In the data rows, zero lies at 4.5, halfway between 4 and 5.
Some points, each followed by its number:
[7 3 6 5 0 1 5 9 5 1 4 7 6 8 6 4 4 5 4 0] 0
[4 7 4 5 7 6 5 3 4 6 4 3 5 2 5 5 3 5 5 7] 1
[5 3 3 5 4 5 5 7 4 5 5 4 3 5 3 5 6 6 3 5] 2
[5 4 3 5 4 4 5 6 5 5 5 4 5 5 4 5 4 5 3 5] 3
[5 3 5 2 6 6 6 1 6 7 4 3 4 4 4 4 4 3 3 7] 4
[3 9 5 5 9 7 4 1 4 8 5 2 5 1 6 8 5 4 7 8] 5
[5 5 5 5 4 5 2 3 5 5 4 5 4 5 6 5 5 5 5 5] 6
[4 5 4 2 4 5 3 2 6 6 4 4 3 4 5 4 3 2 5 6] 7
[6 7 6 4 3 4 1 1 4 5 3 6 3 6 6 6 6 5 6 3] 8
[4 2 5 4 4 0 7 8 5 2 4 7 6 3 2 1 5 5 2 4] 9
[6 3 3 5 2 5 5 5 4 3 4 6 5 6 5 5 4 3 3 1] 10
[4 6 5 5 4 5 4 5 4 4 4 6 6 7 5 4 4 6 5 4] 11
[4 9 3 9 6 9 0 2 2 5 5 3 7 1 7 8 5 6 8 9] 12
Which three points above are nearest to each new point by angle? Their numbers follow each, smallest number first.
[4 5 4 6 4 5 4 4 3 3 5 4 5 5 5 5 5 4 4 3] -> 10 11 12
[5 6 4 7 4 6 4 5 3 2 5 6 6 5 5 5 5 4 4 2] -> 0 10 11
[6 1 4 4 1 4 4 7 6 2 3 6 4 7 4 2 5 5 3 3] -> 0 9 10
[5 4 4 5 5 5 5 5 4 4 4 5 5 4 5 5 5 4 4 4] -> 0 2 10
[3 7 6 3 8 5 4 2 4 7 5 3 3 4 6 5 5 4 6 8] -> 1 4 5
[6 5 4 6 1 3 5 7 2 3 5 6 3 6 6 5 4 5 4 2] -> 0 10 11
[4 5 5 6 5 4 6 6 4 1 5 5 7 3 3 6 5 6 5 3] -> 0 9 11
[4 0 4 0 3 1 6 4 5 6 4 6 2 6 5 1 4 2 2 4] -> 4 7 9
[4 6 5 3 7 4 4 2 5 7 6 3 4 4 5 7 4 2 5 8] -> 1 5 7
[3 5 6 5 6 4 6 6 6 3 6 4 6 4 3 4 5 5 5 6] -> 1 5 9
[6 4 5 4 4 6 5 5 3 5 5 4 4 5 4 4 5 5 5 4] -> 0 2 10
[2 7 7 7 5 5 4 6 6 3 5 5 8 4 4 5 4 5 6 3] -> 0 11 12
